B =
[[ 31  14  -2 -13  12  25  12   6  -9]
 [-28 -16 -22  21   7   4  -3  29   4]
 [-11   6  -8 -12  16 -19 -37 -12  26]
 [ 46 -39 -19  14  -9  23 -12  -3  32]
 [ 22   8  25  23 -14  -9  -2  -2  14]
 [-11   6   4 -19 -18 -22  39  14  25]
 [ 13   0  20 -16  28  -9 -30  27   2]
 [ -8 -19  43   8   5  18  12  18 -22]
 [  2 -26 -14   6  31  -1  29 -12  14]]
B[-9][-9]	31
B[6][4]	28
B[-7][-7]	-8
B[4][0]	22
B[2][1]	6
B[7][8]	-22
B[0][6]	12
B[5][3]	-19
B[-6][-9]	46
B[3][-1]	32
B[-4][-1]	25
B[0][-8]	14
B[5][6]	39
B[5]	[-11, 6, 4, -19, -18, -22, 39, 14, 25]
B[4][-1]	14
B[:, 8]	[-9, 4, 26, 32, 14, 25, 2, -22, 14]
B[0][2]	-2
B[-6][-8]	-39
B[6][5]	-9
B[2][5]	-19
B[1][5]	4
B[:, -8]	[14, -16, 6, -39, 8, 6, 0, -19, -26]
B[-4][-4]	-22
B[3][-7]	-19
B[8]	[2, -26, -14, 6, 31, -1, 29, -12, 14]
B[3][6]	-12
B[-2][2]	43
B[-7]	[-11, 6, -8, -12, 16, -19, -37, -12, 26]
B[-5][-2]	-2
B[-8]	[-28, -16, -22, 21, 7, 4, -3, 29, 4]
B[-1][-9]	2
B[6][-1]	2
B[-2][1]	-19
B[8][4]	31
B[:, 5]	[25, 4, -19, 23, -9, -22, -9, 18, -1]
B[7]	[-8, -19, 43, 8, 5, 18, 12, 18, -22]

X = 4  4  3  7  2  2  4  1  5  3  4  5  5  2  6
X[0]: 4
X[-12]: 7
X[7]: 1
X[-1]: 6

W = ((7, 5, 7, 3, 5), (7, 5, 4, 2, 3), (3, 5, 2, 6, 5), (3, 5, 3, 5, 7), (7, 5, 6, 3, 4))
W[0, 0] -> 7
W[2, 3] -> 6
W[3, 1] -> 5
W[1, 4] -> 3
W[:, 1] -> [5, 5, 5, 5, 5]
W[:, 4] -> [5, 3, 5, 7, 4]
W[2, 4] -> 5
W[4, 4] -> 4
W[4, 3] -> 3
W[1, 3] -> 2
W[:, 0] -> [7, 7, 3, 3, 7]
W[0] -> [7, 5, 7, 3, 5]
W[0, 1] -> 5

data =
[[-19  -8  -7   0   9   1   1  -2]
 [-13   0  15  -1 -21  23  -7  -6]
 [-13   2  13   6 -23  29  11 -20]
 [-11  -6  -6 -16  22  28 -14  -8]
 [  2  -4  -4 -17  20  14 -24 -11]
 [-21  -9  17 -15 -12   2   2  -3]
 [-14  -4 -10  10   5   0   2 -11]
 [ -9  -3  14  19 -38  13 -17  -7]]
Indices start at 0.
(0, 0) => -19
(5, 6) => 2
(3, 1) => -6
(3, 4) => 22
(7, 3) => 19
(1, 0) => -13
(3, 6) => -14
(0, 3) => 0
(4, 5) => 14
(3, 3) => -16
(5, 5) => 2
(2, 6) => 11
(7, 0) => -9
(6, 3) => 10
(6, 6) => 2
(3, 5) => 28
(4, 6) => -24
(5, 4) => -12
(6, 2) => -10
(2, 2) => 13
(1, 7) => -6
(5, 7) => -3
(4, 1) => -4
(5, 2) => 17
(4, 0) => 2

x =
16,23,32,-23,23,0
-24,-32,-46,33,-33,0
-23,-32,-45,32,-33,0
-22,-31,-44,31,-32,0
23,32,45,-32,33,0
22,31,43,-31,32,0
24,32,46,-33,33,0
Rows and columns are counted from 0.
row 0 col 0	16
row 3 col 3	31
row 0 col 1	23
row 5 col 0	22
row 5 col 5	0
row 3 col 5	0
row 4 col 1	32
row 0 col 5	0
row 1 col 5	0
row 3 col 2	-44
row 1 col 2	-46
row 5 col 4	32
row 1 col 1	-32
row 4 col 4	33
row 6 col 5	0

m = [-39 -38 -37  38  37]
m[0] = -39
m[1] = -38

arr =
[[56 39 38 45 51 42 38 32 40]
 [29 59 15 52 31 28 44 37 42]
 [31 54 61 31 17 47 36 36 42]
 [46 56 30 64 54 27 57 43 45]
 [68 30 46 49 66 39 35 40 56]
 [44 36 55 19 25 60 38 20 16]
 [47 58 33 61 55 37 82 42 23]
 [31 51 38 50 32 28 47 55 50]
 [45 48 39 42 31 40 18 32 59]]
arr[-9, -9] => 56
arr[-9, -8] => 39
arr[-1, 2] => 39
arr[-1, -5] => 31
arr[-8, -4] => 28
arr[-1, -9] => 45
arr[-2, -3] => 47
arr[2, 7] => 36
arr[-5, -3] => 35
arr[-6, -7] => 30
arr[:, -4] => [42, 28, 47, 27, 39, 60, 37, 28, 40]
arr[7] => [31, 51, 38, 50, 32, 28, 47, 55, 50]
arr[-3, 7] => 42
arr[-1, 5] => 40
arr[-5, 0] => 68
arr[:, -3] => [38, 44, 36, 57, 35, 38, 82, 47, 18]
arr[5, 0] => 44
arr[7, -9] => 31
arr[-8] => [29, 59, 15, 52, 31, 28, 44, 37, 42]
arr[7, -8] => 51
arr[-5, -6] => 49
arr[6] => [47, 58, 33, 61, 55, 37, 82, 42, 23]
arr[-6, 3] => 64
arr[-9] => [56, 39, 38, 45, 51, 42, 38, 32, 40]
arr[0, -4] => 42
arr[-2, -5] => 32
arr[-8, -1] => 42
arr[-6, -4] => 27
arr[-6] => [46, 56, 30, 64, 54, 27, 57, 43, 45]
arr[-3, -5] => 55
